One turn or mirror swaps these rows in pairs. Which row does each one swap with?
The rows were stretched afterwards, more along some directions than others.
bev: -182  65  0  -138  -271  -124  -42  123  155  -135  -91  28  -126  -118  6  -77  109  224  117
Davu: -62  65  -104  234  146  -75  -52  170  153  26  -35  117  -39  123  64  -24  -56  -20  -73
dof: -232  62  -15  199  -1  -21  10  107  131  -48  94  83  -219  25  71  -31  -61  113  -6
Ris: -20  -17  -175  70  106  -42  71  27  -128  -25  127  -21  -191  168  205  -177  0  345  7
sud: -63  121  -92  401  83  17  18  79  75  -43  -38  65  2  37  115  74  -116  91  -62
rodi: 99  -76  -39  142  38  121  -87  87  112  -42  -115  -100  -206  115  84  -185  -13  222  -17
nal: -40  35  27  197  -100  -57  104  32  50  -167  -206  28  -4  -139  -39  2  53  113  -143
Mar: 36  -32  -130  312  57  -8  -116  193  71  -128  -115  34  -127  57  67  -32  -112  51  -74
vasev: -11  -9  -156  -83  -17  -84  -38  32  -43  39  154  25  -57  140  127  -130  21  270  129
somun: 136  -10  82  45  80  -20  -102  196  27  11  -213  -48  -133  290  54  -128  -149  72  -130
lired: 80  23  -33  431  18  18  -28  103  124  -163  -162  -56  -54  8  -13  47  -53  33  -44
fimok: -107  100  27  155  -83  -15  151  -68  33  -205  -215  -95  43  -79  -42  79  88  128  -162
boge: 98  53  7  164  45  239  58  -102  -119  -246  -43  -158  -113  -9  159  -44  152  61  -92
Gura: 64  -192  88  41  -54  -34  -20  49  46  43  -73  10  -99  -14  -74  -117  85  -13  66
vurag: -118  -56  27  43  -220  -141  -56  95  115  -144  -58  24  -217  4  30  -26  -30  407  105
Nifo: 29  11  9  227  -96  44  121  37  -51  -223  -206  -85  -22  -97  29  -6  21  138  -159
kulu: 40  15  -82  -31  108  -16  -10  15  -92  28  148  -68  -57  116  202  -180  -19  339  73
tis: 126  -57  -42  -19  31  -91  -13  13  -57  -122  12  -169  -113  159  79  -134  27  294  97
Kasi: -194  -61  -8  -120  -261  -92  -17  72  89  -127  -46  13  -176  50  -7  -8  120  245  41
kifak: -81  -40  -2  -144  25  169  42  -22  305  2  21  -30  -95  59  78  -18  221  145  45
vuf: 20  32  58  121  -36  225  238  10  24  -48  -95  -15  -80  -5  65  51  62  -26  -159
gadeg: 113  -40  62  6  55  67  -96  228  79  10  -195  -25  -141  307  81  -47  -97  -12  -170
Muma: 69  -10  84  440  7  109  60  38  -105  -256  -70  -115  -98  -42  136  39  -11  120  -65
bil: 104  -52  4  240  101  191  105  -78  -92  -183  118  -182  -162  -8  223  7  94  203  -20
Bavoz: 32  -10  20  81  -135  -37  7  -23  49  -119  -169  -22  46  -101  -75  36  66  103  -113
pudav: 87  27  52  8  83  -18  -94  213  10  -2  -238  -28  -141  261  139  -118  -115  61  -134
Fiv: -45  40  -42  302  27  -41  -80  195  137  60  -35  117  -14  124  1  8  -128  17  -42
bemab: 99  -135  71  -9  -36  -133  -67  18  54  -27  -1  -100  -28  1  -31  -122  127  105  153
feket: -9  -100  -176  11  -118  -32  36  12  -181  56  106  105  -36  140  33  -111  50  224  5
ter: -101  107  -24  243  94  -32  -55  158  116  -12  2  137  -14  -35  232  -26  -108  197  69
gidab: -155  39  -64  56  -39  -34  19  73  146  52  132  -40  -231  -76  99  -45  -43  246  98
memib: 18  -29  79  122  78  -72  -4  -45  158  -23  -102  -102  -141  68  -39  -61  78  83  66
taz: -129  -47  -19  -218  -161  179  26  28  245  -22  33  4  -122  119  60  21  173  118  62
sizok: -61  -74  -34  253  -48  22  70  77  -53  -91  160  10  -230  -44  111  2  -136  205  52
tiga: -1  -40  -22  10  -170  185  183  63  -13  3  -80  54  -177  49  14  12  95  56  -150
dube: 103  -140  -63  110  1  140  -34  99  117  14  -94  -101  -269  122  96  -157  2  245  -8
manu: 231  -38  150  225  71  178  15  62  -134  -136  -41  -177  -74  24  144  -148  22  52  -86
panem: -82  -58  38  -94  -191  -195  -93  198  186  -99  -118  16  -129  36  -18  -104  21  217  127
vil: 50  -142  45  100  0  -69  -37  47  171  43  43  -29  -101  85  -91  32  89  -37  54
gased: -108  17  -75  205  32  -20  133  52  -22  -93  131  -39  -240  -11  128  -123  44  171  -18
Tapu: 74  -34  104  200  48  260  40  33  -172  -250  -22  -74  -145  -50  284  -78  36  115  -48
lipi: 14  -15  -55  -9  -160  220  219  -19  -54  -23  3  35  -168  -144  105  -9  60  146  -5
Disi: -82  84  47  121  -91  -11  86  30  80  -132  -202  -37  -16  -225  49  45  71  87  -118
Lisov: 44  -93  -99  164  -24  123  -67  84  89  -42  -153  -65  -219  139  77  -144  32  200  -43
Rozop: -131  -67  -6  -89  -190  -167  10  72  92  -142  -41  37  -172  24  4  -119  96  353  86
tiv: -21  93  15  -103  184  -18  70  -79  -34  15  91  -70  42  -48  104  -125  70  20  -89
ritot: 71  -84  -98  51  83  -160  -59  140  -98  -66  -29  -57  -213  204  119  -153  -137  296  8
Bef: 7  55  23  52  -116  209  191  35  76  -3  -143  -4  -56  -105  66  55  53  -2  -134
Vom: 29  -4  25  -52  108  14  -48  29  72  -30  137  -23  74  -74  83  -3  9  -85  24
bureg: -73  98  35  51  242  -103  54  24  123  -30  45  -64  20  71  74  -47  65  -78  -95
Faban: -100  -12  -21  -109  -54  230  30  -35  257  -68  29  48  -14  70  31  107  161  -16  20
ruk: -55  -65  -11  -197  -83  189  67  -17  238  -17  78  -20  -116  26  58  -72  240  96  105
Div: 113  -148  182  155  88  -76  -80  89  171  31  -37  -129  -94  154  -53  -153  11  99  94
mek: -81  130  2  -19  104  63  -15  12  88  -36  49  -66  64  116  63  107  7  -105  -168

Swapped with memib: boge
Swapped with taz: Bef
Swapped with Gura: Tapu
Swapped with sud: vasev
Swapped with ter: feket
Swapped with bev: fimok

One turn or mirror swaps these rows in pairs. Which row does each one swap with?
The rows were stretched afterwards, more along some directions than others.
kel: 179  -217  -47  285  -454  -194  -434  -101  173  -94  -134  -178  -26  -37  -178  -121  152  165
koto: 168  -109  -290  -97  -185  130  -397  1  44  -132  -144  135  -74  -138  11  -252  -61  154
kefi: 249  -108  -172  -27  -498  45  -446  -2  170  -300  -196  162  -26  -136  63  -127  107  337
nenup: -59  -102  -188  -58  -444  70  -479  138  47  -278  -191  93  -81  -157  97  62  15  257
Limob: 193  77  -182  -49  -514  86  -546  243  122  -239  -201  14  57  -180  81  -218  -98  249
dif: 86  -180  -97  15  -332  -26  -485  149  55  -10  -202  -176  -64  21  -100  71  -52  64
Nit: 30  -109  -184  -115  -375  28  -375  115  17  -80  -251  -36  -218  125  14  37  119  195
Giba: 120  -63  17  -95  -349  62  -268  183  205  30  -386  60  0  -114  256  130  -72  235
legub: 207  -221  -177  141  -324  -53  -471  -36  186  -294  -110  -61  -114  -12  -191  -174  170  172
Nep: 171  50  -26  40  -133  69  -236  -7  145  -191  -147  6  -98  -34  -53  -199  138  240
moba: 310  68  -199  -15  -311  -57  -433  137  133  31  -127  -154  100  119  -144  -244  17  52
rirap: 269  40  -172  -24  -371  91  -311  75  185  -199  -230  21  -81  8  -7  -300  175  283
zunod: 46  31  -297  212  -391  -1  -472  160  259  -283  -53  -66  -33  -159  -177  -66  231  170
vifa: 201  -172  -145  188  -550  -172  -495  127  233  -104  -157  -30  159  -234  33  0  16  125
zepib: 74  -107  -188  -202  -286  166  -187  123  185  -106  -220  23  -105  94  99  157  116  163
reten: 181  126  -105  -202  -373  28  -372  82  -1  -66  -240  -84  -8  -48  54  -174  -55  226
lup: 146  -199  -106  1  -460  18  -313  195  128  -121  -247  -63  -123  231  -13  24  123  172
gugof: 205  -29  -278  71  -474  -83  -698  177  63  -220  -125  -1  84  -240  -134  -259  -23  175
Begu: 134  80  -214  -77  -396  -138  -547  114  74  3  -180  -157  114  18  -79  -123  93  83
vopi: 186  156  -111  -114  -384  -56  -493  159  68  -160  -36  -50  136  -204  -31  -88  -41  91
roz: 66  -149  -135  -62  -279  190  -410  -32  124  -77  -221  -19  -185  46  8  43  -37  235
sigi: 214  -200  -199  53  -460  -48  -674  28  95  -213  -83  7  -8  -156  -95  -219  84  118
mozig: 32  -236  -101  74  -308  25  -395  115  154  -128  -391  143  -177  -245  74  3  68  183
Dozu: 126  -293  2  182  -353  87  -459  75  195  -187  -200  122  -213  -216  40  89  21  219
tek: 90  -28  -60  -171  -468  26  -320  241  109  -86  -307  -28  -28  146  103  103  8  263
simo: 296  94  -374  -136  -401  -13  -513  41  124  -115  -138  70  99  65  -65  -278  107  212
birif: 56  -229  -142  -7  -447  -20  -420  154  199  -328  -173  76  -15  -256  -30  225  120  254
nam: 55  90  -52  -56  -237  -53  -209  136  53  -14  -249  -119  -39  -39  -83  -128  29  56
regik: 131  -184  -15  59  -328  28  -378  -46  205  -78  -155  -89  -3  28  -51  56  161  262
vek: 83  -72  -47  89  -288  -99  -410  219  117  -2  -254  -236  -28  -4  -117  42  81  28
futes: 84  -104  -60  -74  -417  -5  -441  48  148  -171  -159  22  -58  -178  77  112  -82  170
losem: 98  -55  -55  -142  -199  112  -273  210  194  -132  -244  89  9  -138  218  166  13  150
Laz: 174  78  -110  97  -369  -24  -569  221  272  -21  -321  -228  8  -85  29  -84  161  102
fak: 227  12  -205  -43  -384  77  -420  38  168  -99  -282  161  -68  32  20  -173  48  400
Ginok: 185  -208  -222  90  -437  -127  -502  167  99  -326  -102  94  60  -252  -103  -30  66  70
veb: 67  -147  -85  -144  -246  52  -283  117  -40  -112  -179  -118  -104  55  4  -112  -40  54
liti: 118  -173  -151  239  -471  -43  -446  193  185  -128  -219  16  -100  -55  -69  -98  113  212
tidot: 204  140  -40  -12  -276  102  -362  68  95  78  -311  -49  -62  11  99  -242  -90  239
fenut: 149  -16  -264  135  -363  -119  -611  173  134  -199  -165  -3  67  -264  -150  -167  111  146
Kivik: 149  -144  -145  29  -377  28  -362  163  128  -65  -18  -61  3  -18  -81  -17  -50  7
Tusi: 296  -15  65  52  -299  0  -268  121  232  26  -312  -118  -15  -52  -23  -47  20  219
lesiv: 198  -90  -10  -95  -359  100  -148  62  172  -35  -225  -22  -72  119  87  99  -8  193
gedan: 283  -101  -39  32  -229  -123  -376  1  71  1  -207  -149  -9  37  -147  -104  55  4
Vula: 177  -52  -59  48  -472  30  -343  268  255  -133  -129  -6  175  -131  81  49  24  225
zuki: 368  -42  -136  88  -441  -83  -539  153  172  -77  -322  -23  19  43  2  -211  72  290
mefot: 108  -286  -268  69  -464  -60  -602  144  130  -291  -121  21  -33  -44  -119  -19  148  141
Fego: 74  -231  -134  0  -396  154  -339  85  112  -183  -281  154  -222  -162  120  73  -36  329
Nipav: 238  -115  -34  180  -421  43  -442  22  236  -185  -217  132  -162  -247  41  -165  -68  303
Tivep: 140  -25  -278  -102  -400  -93  -423  114  78  -180  -87  -65  71  130  -127  64  93  191
gizi: 240  173  -309  -91  -433  4  -464  188  57  -97  -213  72  -21  -48  18  -332  41  248
segi: 274  -31  -213  -34  -298  -13  -399  174  243  -100  -153  -46  99  -65  11  -75  -23  62
kedu: 69  -83  -34  66  -348  8  -261  -29  129  -201  -201  54  -130  -75  -51  -101  106  341

Swapped with tek: fak
Swapped with Dozu: vopi
Swapped with simo: lup
Swapped with koto: veb
Swapped with nenup: tidot

